Some points, each followed by its number:
[  4 -15 -33 -21 -54 -19  -7  41 -11  18 -49 -24  12  26  -9  17  33  36
  27 -20  40  13  35  14 -61  -8] 0
[ -42   15  -33  -49  -36   50   28   27  -44   17  -65 -100   19   -1
   16  -29   71   14  -20  -13  -11  -31   46   49  -23  -46] 1
[  2 -15   4   0  30 -23  33  -6  -9  -5  20  -3  25  -7  23  -4 -15 -10
 -34  17   9   1  14   0  20   2] 2
[ 54  24 -21  24 -12  10  11  29 -14  -8 -31  -6  39  56  24  12  -1 -14
 -42  -9  54 -58  19 -41 -31  61] 3
[ -9  17  11   2 -29 -22 -18 -17  -9  -7   3 -10 -75 -29 -48  -8  -4  15
   0  15 -32 -29   5  -5 -37 -70] 4
[  28    6  -18   32  -26  -59   15   32  -11   17  -17   20   -2   46
  -20   10   -7   61  -11   34   62  -77    1  -12 -127   39] 5
[-49  25  23 -75 -53   7 -21 -60 -41  44 -29  53 -62   2 -13  65   6  49
  61 -51 -71  67  14 -17  20 -82] 6
[-32 -63   2 -44 -33 -74 -17  41   8  12 -13  28  10 -14 -10  42   1  37
  63 -22  16 127  62  21  -1 -12] 7
[ 46  18 -24  18 -28 -61  43 -27 -32  36 -63  -6  10  42 -29   5   8  28
  11 -33  57 -42  32 -25 -56 -68] 8
[ 21  13  28  35  58 -11  27 -38  17  32   8  59   3  -9 -11  -4 -36  -2
  26   3  24 -18 -62   8   3  26] 9
[-13  26  24 -31 -36 -13 -13 -12 -35  25 -19   6 -16   5 -11   5   4  39
   0 -15   1 -26   8 -32 -37 -24] 10
[-50 -11 -13 -47  72  34  62 -44 -17  29  18 -19  -9 -46  52  20  15 -14
 -20  31 -53  34  -7  72  63 -41] 11
[-41  -5  -2  -4  21  17  26 -18  -5   3  13 -32  -2 -30   3 -36  14   2
  -7  37 -43  -6 -16  55  17 -39] 12
[ -8   9  17  -5 -26 -27 -19 -15  -8 -10   6  -9 -55 -33 -40  -6  -5  16
  -1   7 -18 -16  12 -12 -21 -60] 13
[  7  10 -25  13  43  41  47   6  -1   6 -31 -58  -9 -25   2  -9  13 -42
 -18  17   1 -23  26  61  16 -10] 14
[ 33 -10  25  -1  53 -13   6   3  20  -3  14  14  39 -21  22  24 -27 -42
 -18 -10  59  24   6 -31  62  53] 15
[  4  -8 -39   9   8 -30  44 -17 -16  14 -10 -16  -5  12   1   1   9  16
  -9  21  -3 -14  13  23 -34 -37] 16
[  2  -8 -24 -13 -12   1  -4  -2   1   8 -13  -9 -11   2  -6  26  15  -1
  27 -14  -3  35  10  12   6 -23] 17
[ 98  20 -38   7 -18  19 -28  55  14  -4 -62  -6 -13  42  -2  94   0 -49
 -13 -28  98 -16  56 -65 -33  90] 18
[-13 -22 -54 -60  34  14  43 -14 -25  17  22  -9  -9   3  67  75  15  -6
 -40  43 -35  44  29  34  18 -15] 19
[  7  -2  -5 -14 -14  -7  -9 -10  -8  11   3  48  10  37  19  37  -7  15
  13 -16   1  29  -2 -33   3  18] 20
[-27 -14 -11  12 -22   5   1  23  -8 -23  10 -16  41  28  16 -45  11  11
 -22   6 -30  -1   6   8  -6   9] 21
[ 68 -11  12  27  26 -38  15   9  15  -1 -25  29  34  12   6  46 -38 -53
   7 -44  70  45  55 -47  52  38] 22
[-37 -11 -25 -34 -22  48 -23  15   2 -26   6 -41 -29 -15  13  12  30 -18
  -3   1 -54  40  21  27  27 -22] 23
[  0 -13  23  21 -15 -21 -22  29   2 -32  30  18  52  26  14 -36 -19   8
 -23   7   8 -14  -2 -39  -5  50] 24
[   2   52   -9  -34    5   77   30  -32  -39   33  -95 -111    6  -24
   -2  -23   60  -44  -16  -57    7  -43   39   31   54  -88] 25
[ -6  -2 -30 -21  12  84 -21  43  24 -16  -2 -57 -15 -20  17   5  38 -34
 -16  25  -7  -5 -12  45  -2  52] 26
[-47  -9  25  -2  47  22  33  12   3  31   3   0  43 -25  19 -46   7  18
   8  21   6 -12 -43  65  -2  50] 27
[ -16   34   53   55  -25   17   15  -29  -12    2  -75  -35   38  -12
  -63 -116    3  -22   54  -93  -13  -19   13   15   64  -84] 28
[-17   9  15 -37 -22  56 -32  29 -12 -30 -18 -23  14  -3  31  19  14 -39
 -18 -34 -22  32  51 -25  62  33] 29
Which point above is nearest to each new point by angle? Its number follows each.
[ 12  11   5 -12 -35   3 -28   0 -16  -8   0  51  12  49  20  44  -8   9
   3 -26  -6  16   9 -59   1  35] 20
[ 25  26  19  39  69  18  29 -53  19  35  11  55  -4  -2  -3   0 -27 -14
  23   1  14 -32 -77  10  14  24] 9
[ 10   0 -24  23  43  28  40   3  14  -1 -15 -50  -5 -22   0 -18   6 -41
 -10  14   4 -15   4  55  22  -9] 14
[ 21  24  14  24  25  16 -11 -23  11 -22  46  13 -37 -11  -6  -9 -25 -17
 -42  37 -18 -65 -44 -31  -7  18] 9
[-14 -47  31  42  12 -66 -11  29  34 -26  60  24  64 -11 -13 -76 -28  24
   4  25  20   5 -41   1 -13  37] 24
[ 33  11   6  11 -39 -24 -31  -8 -10  -9   5  68   1  58   4  35 -24  16
   1 -18   2   2  -1 -77 -12  30] 20
[-20  35   8 -38 -40  16  -8 -56 -44  27 -35  38 -52  16  -2  47   8  21
  31 -47 -55  28  18 -28  19 -65] 6
[ -9  17  13 -11 -31 -22  -4 -22 -31   5  -4   5 -13  11 -11  -3  -1  33
 -13  -5 -19 -25  10 -30 -24 -41] 10
[-47 -15   3  11  18  -6  26 -16  -2   1  13 -39  10 -36 -14 -73  14   9
  10  15 -38  -3 -21  64  12 -62] 12
[  24  -21 -101   22  -31   23  -30   11   43   -5   21   31  -74   57
   -5   71   15    5   54   33  -38   42  -37   32  -56    8] 17
[ -3  -5  10  16  18  36 -25  27  43   2  -5  11 -42 -33 -30   6  -9 -20
  49   4  -3  29 -19  44   2  45] 26
[  3 -21 -34   5  34  -9  33 -10  -2   6  26  31  -8  16  35  43 -17  -4
 -11  35 -21  30   2  22   2  12] 19
[-12 -30  28  19   0 -35 -34  35  32 -27  52  13  31 -16 -12 -46 -16  19
  -1  27  20  -1 -37 -11 -19  48] 24
[-32 -60  19 -58 -20 -82  -8  19  -2   9   3  15  22 -28   4  35  -2  29
  40 -22  13 124  56   4  28 -36] 7
[ -7 -18  21  26 -28 -31 -26  39   3 -34  26  26  47  28   1 -35 -15  18
  -6   1   7  -1  -7 -33 -15  47] 24
[-31   0  12  11  43  39  38  27   7  30 -27 -12  44   0  15 -44  15  10
   7  17  16 -28 -25  71 -19  65] 27
[101  21 -31   8 -28  -1 -32  35  10 -15 -37  -1 -19  44  -7  88  -8 -37
 -21 -25  90 -22  54 -80 -33  54] 18
